Here is a table of points, one per row:
[-0.47 -0.85 -1.5   1.77 -0.73  0.34  0.2  -0.48  1.31 -2.61  0.72 -0.35
 -1.26 -0.48  1.17  1.04 -1.19  0.22 -0.21 -0.52 -0.17 -1.16  0.25 -0.31]
[ 1.41  1.12 -0.93  0.69  0.88  0.25  0.8   1.15  0.37 -0.19 -0.14 -1.
  1.49  0.22 -0.04  0.89  0.7   2.01  1.23 -0.32  0.44  0.28  1.55  1.57]
[-0.21 -0.74  0.37  1.6   1.32 -0.91  1.17 -0.14 -1.32  0.07  1.61  1.26
  1.15  1.18  0.87 -0.26  0.09 -1.06  0.01  1.23  0.28  1.67 -1.45 -0.31]
[-1.15 -0.16 -1.13 -0.68  0.8   1.31 -0.29  0.98 -0.37  1.46  1.89 -0.18
  0.12  0.38  0.22 -0.49 -0.12 -0.11  0.91 -0.47  1.17 -0.47 -0.47 -1.06]
[-0.2  -0.41  1.47  0.99 -1.06 -0.57  0.79 -1.3   0.3  -0.37  0.82 -0.05
  0.27  0.51 -0.99  2.34  0.43 -0.46  0.29  0.05  1.81  0.28 -1.51 -1.14]
[-0.85  1.46  0.05 -0.81 -1.49  0.54  0.25 -2.44 -1.67  0.14  0.6   0.75
  0.33  2.25 -0.31 -1.25 -0.2   1.57 -1.13 -0.82 -0.86  0.94  0.85  1.02]
[-0.1  -0.58  0.36  0.82 -0.81  0.73 -1.76  0.96  0.65  0.9   1.65  0.3
  1.15 -0.31 -0.66  1.35  1.41 -0.29 -3.28  0.46 -0.36 -0.9   0.12 -0.73]
[ 0.62 -0.35  1.    0.8  -0.02 -0.4   1.08  0.   -0.71  0.    1.98 -1.16
 -1.5   1.85  0.98  0.13 -1.04 -0.79  0.71 -0.47 -1.37  0.05  2.46 -0.14]
[-0.19 -0.86  0.37 -2.1   0.24 -0.46 -0.95  0.44  1.79  0.45  0.18 -0.47
  0.21  0.25  0.57  0.07 -0.39  0.01 -1.14  0.19 -1.65 -0.23  0.76 -1.04]
[ 0.84 -0.13  0.    1.62  0.99  2.04 -0.43 -0.72  0.93 -0.11  0.5   0.32
 -0.82  0.46 -1.48 -2.11  0.49  0.01 -1.02  0.43  0.76  1.05 -0.8   0.91]
[ 1.7  -0.94  0.02 -2.26 -0.7   0.3   0.49  0.36  0.71 -1.2  -0.07  1.17
 -0.38  0.07 -0.79  1.93 -0.35 -0.11  0.21 -0.29  0.74  2.5  -1.47  1.1 ]
[ 0.94  0.34 -2.11 -0.73 -0.53 -1.54  1.13  2.88 -0.42  1.19  0.05  0.66
 -1.78 -0.76 -0.36 -0.49 -0.27  0.55 -0.92 -0.26 -1.12  0.27 -1.91 -0.43]
[ 0.84  2.03  0.57 -0.1   1.37 -0.5  -1.02 -0.16 -0.37  0.94 -0.07 -2.05
  0.78  0.62  0.15  0.43  0.5  -0.57 -0.97 -0.68 -1.61  0.97 -1.27  0.97]
[-0.35  0.94 -0.21 -0.19  0.24  0.19 -0.01 -0.25 -0.86 -0.84 -0.19 -0.99
 -1.47  0.84 -1.87  1.53  0.45 -1.04  1.36  0.62 -1.38  0.02 -0.39 -1.84]
[-1.57 -2.27 -1.29  0.23  0.65 -0.28 -1.18 -0.06  1.21  1.55  0.18 -0.46
  0.47  0.86  1.23  0.74  0.58  0.57  0.9   0.35  0.29 -0.19 -0.78  1.37]
[ 0.32  0.92 -0.2   0.04  0.   -1.38 -2.01 -0.54 -1.76 -1.31  0.71  0.41
  0.85 -2.24 -0.32  0.91 -0.76 -0.5  -0.4  -0.22  1.37 -0.07  1.83  0.11]
[ 1.66 -1.16 -0.7  -1.68  0.11 -1.35  0.39 -1.65 -0.34 -0.31  0.63  1.02
 -1.36 -0.65  0.88 -0.42  2.13 -0.41  0.35  1.42 -0.61 -0.94  1.09  0.77]
[-0.21  0.85 -1.36  0.21  0.92 -0.09  0.09  0.17 -0.78  0.39  0.63  0.06
 -0.04 -0.17 -0.99  1.43 -1.5  -0.62 -0.32 -0.99 -0.46 -1.85  0.02  0.99]
[-1.91 -1.21  0.83 -0.02  0.08  1.45  1.54  1.48 -1.27 -0.38 -1.65  0.32
 -0.9   0.65 -1.03  0.04  0.01  0.04 -0.38 -0.55  0.12 -1.12  0.26  2.48]
[ 0.57  0.5  -0.45 -0.88 -0.6   0.62  1.93 -0.35  0.64  0.83  0.64  1.26
  2.31 -0.5  -0.14  0.29 -0.06 -0.56  0.98 -0.31 -0.75 -1.11  0.32 -0.56]
[-0.52 -0.15 -1.54 -0.53 -1.59 -0.02 -0.64  0.31  0.78  0.12 -0.6  -0.28
 -0.65  1.58 -0.57 -1.26  0.23 -0.65 -0.73  2.58  0.45  0.19  1.39 -0.16]
[ 0.68  0.84 -0.13  0.87 -0.64 -0.13 -0.54 -0.01  0.51  0.7  -1.39  1.37
  0.52  0.54  1.7   0.66 -0.03 -2.81  0.73 -0.59  0.6   1.02  0.28  1.37]
[ 0.7  -0.27  0.84  0.61  1.02 -2.88 -0.43  1.85  1.77 -1.05 -0.19  0.28
  0.4   1.04 -0.49 -1.86 -1.66  1.11 -0.31 -0.29  0.42  0.2   0.37 -0.65]
[-1.61 -0.35  0.3  -0.8   0.48 -1.14 -0.09 -1.69 -0.16 -0.73  0.25 -1.93
  0.48 -0.74 -1.35 -0.56  0.91  1.03  1.48 -0.73 -0.71  0.55 -0.97 -0.75]
[ 0.65  1.47 -0.63  0.74 -0.84 -0.11 -0.94 -0.53  1.27  1.14 -1.58 -0.38
 -0.46  1.35 -0.77 -0.05  0.39 -0.73  1.33 -0.76  0.38 -1.1  -0.39 -1.09]
[ 0.86 -1.05  1.22 -1.23  1.04 -0.53  0.47 -0.25  0.52 -1.18 -1.72 -0.6
  1.01  1.78 -0.12  0.    1.08  0.25 -0.72 -0.02  0.82 -2.7  -0.43  0.69]
[-0.55 -0.08  0.97 -0.61  0.26  1.   -1.21 -0.46  0.88 -1.19  0.64  1.65
 -0.05 -0.17 -0.29 -1.39 -1.7  -1.54  0.45 -1.9  -1.29 -0.02 -1.07  0.01]
[-0.21 -0.71  1.37  0.74 -2.23 -0.64 -0.98  1.37 -1.57  0.96 -0.59  1.94
  0.63  1.02 -0.49 -0.38  0.48  1.77  2.16  0.08 -0.16 -0.57  0.43 -0.33]
[-1.08 -0.51 -0.02 -0.37 -0.25 -0.58  1.72  0.55  0.09 -0.14 -1.48 -1.07
  1.28 -1.17 -1.6  -1.26 -0.18 -2.5  -0.64  0.21  1.28  0.57  1.26 -0.33]
[-0.68 -1.38 -1.7  -0.16 -1.11 -0.42 -1.31 -1.11 -0.49  0.76 -1.14 -0.3
  0.4  -0.8   0.17  0.25 -1.9   1.19 -0.34 -0.11 -0.4   0.88 -0.32  1.13]
[-1.    1.2   0.75  1.01 -1.46 -1.69  1.57 -0.91  1.01  0.8   1.13 -0.96
 -1.11 -1.97  0.72 -0.9   2.18  0.11 -0.76 -1.92  0.65  0.02 -0.33  1.01]
[ 1.35 -0.2   0.21  0.25 -1.4   1.3  -1.69  2.1  -1.36 -2.04 -0.47 -1.64
 -0.11 -0.39  0.87 -0.86  1.89 -0.06  0.65 -0.66  0.04  0.   -0.52 -0.08]
[ 1.54 -2.25 -0.26  0.35  0.36  1.48  0.52 -0.88 -0.52  1.47 -0.16 -2.54
  0.06 -0.95 -0.18 -0.5  -1.34 -0.08  0.45 -0.65  0.57  1.17  1.03 -0.95]
[-0.1   0.31 -0.62  0.87  0.53  0.06 -0.17 -0.23 -0.69 -0.78 -0.19  0.19
  0.7  -1.55  0.71 -1.57  0.01 -1.24  0.7   2.16 -1.37 -1.11 -1.49  0.48]
[ 1.74 -1.07  0.96  0.8   1.    1.02  0.19 -0.51  0.13  0.91 -0.69  2.25
 -0.48 -1.85 -1.23 -0.18  0.56  1.25 -0.07 -0.56 -0.98 -0.8   0.75 -0.75]
[-1.12 -0.06  1.73  0.04 -0.18  1.12  0.89 -0.11  0.58  0.66 -1.92 -0.04
 -0.05 -0.47  2.93  0.38  0.09 -0.06 -0.09 -0.45 -0.78  0.98  0.05 -1.47]
[ 0.57  1.57  0.2   0.87 -0.69 -0.26  0.69 -1.6   0.21  0.36 -1.06 -0.47
 -0.37 -0.77 -0.04  0.52 -2.01  1.38 -0.61  2.09  0.52 -0.65 -1.09 -0.26]
[-0.46  1.42 -1.65 -1.45  0.74  1.57  0.77 -0.23 -0.65 -0.75 -0.04  1.07
  0.54  0.72  1.85 -0.87  0.22  1.02 -0.99 -1.13  2.16 -0.29 -0.05 -1.96]
[-1.05 -0.17 -0.4   0.48  2.71 -1.33 -1.24 -0.33 -1.3   0.06 -1.58  1.21
 -1.9  -0.1  -0.1   0.95  0.86 -0.03 -0.44 -0.34  0.74  0.84  1.05 -0.77]
[-0.76  1.74  1.67 -1.39  0.41  0.83 -0.8   0.91  2.    0.61  1.31  0.19
 -1.59 -1.24  0.02 -0.26 -0.52  0.48  1.38  1.65  1.47 -0.11  0.7   1.38]
[-1.19  0.91 -0.24  0.44  0.11  1.02  0.79  0.83  1.04 -1.44  0.33  0.36
  1.58 -0.37  0.14  0.7   1.01  1.35  0.    1.38 -1.76  1.66  1.09 -0.34]
[ 0.58  0.29  1.81 -0.87  0.05  0.01  0.18  0.6  -2.08  0.18  0.45 -1.15
 -0.41 -0.53  1.01  0.33 -1.48  0.3  -0.81  1.13  0.74 -0.71 -1.19  0.11]
These points spread out most along one direction. Where along it does each point below lie, from 0 to 99? The average is 50, and the first point in the table lies past the average. One standard deviation of the points above along it is 16.
[-1.15 -0.16 -1.13 -0.68  0.8   1.31 -0.29  0.98 -0.37  1.46  1.89 -0.18
  0.12  0.38  0.22 -0.49 -0.12 -0.11  0.91 -0.47  1.17 -0.47 -0.47 -1.06] 47
[-1.12 -0.06  1.73  0.04 -0.18  1.12  0.89 -0.11  0.58  0.66 -1.92 -0.04
 -0.05 -0.47  2.93  0.38  0.09 -0.06 -0.09 -0.45 -0.78  0.98  0.05 -1.47] 58
[-0.76  1.74  1.67 -1.39  0.41  0.83 -0.8   0.91  2.    0.61  1.31  0.19
 -1.59 -1.24  0.02 -0.26 -0.52  0.48  1.38  1.65  1.47 -0.11  0.7   1.38] 40
[ 1.54 -2.25 -0.26  0.35  0.36  1.48  0.52 -0.88 -0.52  1.47 -0.16 -2.54
  0.06 -0.95 -0.18 -0.5  -1.34 -0.08  0.45 -0.65  0.57  1.17  1.03 -0.95] 69
[-0.19 -0.86  0.37 -2.1   0.24 -0.46 -0.95  0.44  1.79  0.45  0.18 -0.47
  0.21  0.25  0.57  0.07 -0.39  0.01 -1.14  0.19 -1.65 -0.23  0.76 -1.04] 36
[ 0.86 -1.05  1.22 -1.23  1.04 -0.53  0.47 -0.25  0.52 -1.18 -1.72 -0.6
  1.01  1.78 -0.12  0.    1.08  0.25 -0.72 -0.02  0.82 -2.7  -0.43  0.69] 27
[-1.    1.2   0.75  1.01 -1.46 -1.69  1.57 -0.91  1.01  0.8   1.13 -0.96
 -1.11 -1.97  0.72 -0.9   2.18  0.11 -0.76 -1.92  0.65  0.02 -0.33  1.01] 82
[ 0.57  0.5  -0.45 -0.88 -0.6   0.62  1.93 -0.35  0.64  0.83  0.64  1.26
  2.31 -0.5  -0.14  0.29 -0.06 -0.56  0.98 -0.31 -0.75 -1.11  0.32 -0.56] 49
[ 0.62 -0.35  1.    0.8  -0.02 -0.4   1.08  0.   -0.71  0.    1.98 -1.16
 -1.5   1.85  0.98  0.13 -1.04 -0.79  0.71 -0.47 -1.37  0.05  2.46 -0.14] 62
[-0.47 -0.85 -1.5   1.77 -0.73  0.34  0.2  -0.48  1.31 -2.61  0.72 -0.35
 -1.26 -0.48  1.17  1.04 -1.19  0.22 -0.21 -0.52 -0.17 -1.16  0.25 -0.31] 60
[-0.55 -0.08  0.97 -0.61  0.26  1.   -1.21 -0.46  0.88 -1.19  0.64  1.65
 -0.05 -0.17 -0.29 -1.39 -1.7  -1.54  0.45 -1.9  -1.29 -0.02 -1.07  0.01] 51
[ 0.84  2.03  0.57 -0.1   1.37 -0.5  -1.02 -0.16 -0.37  0.94 -0.07 -2.05
  0.78  0.62  0.15  0.43  0.5  -0.57 -0.97 -0.68 -1.61  0.97 -1.27  0.97] 74
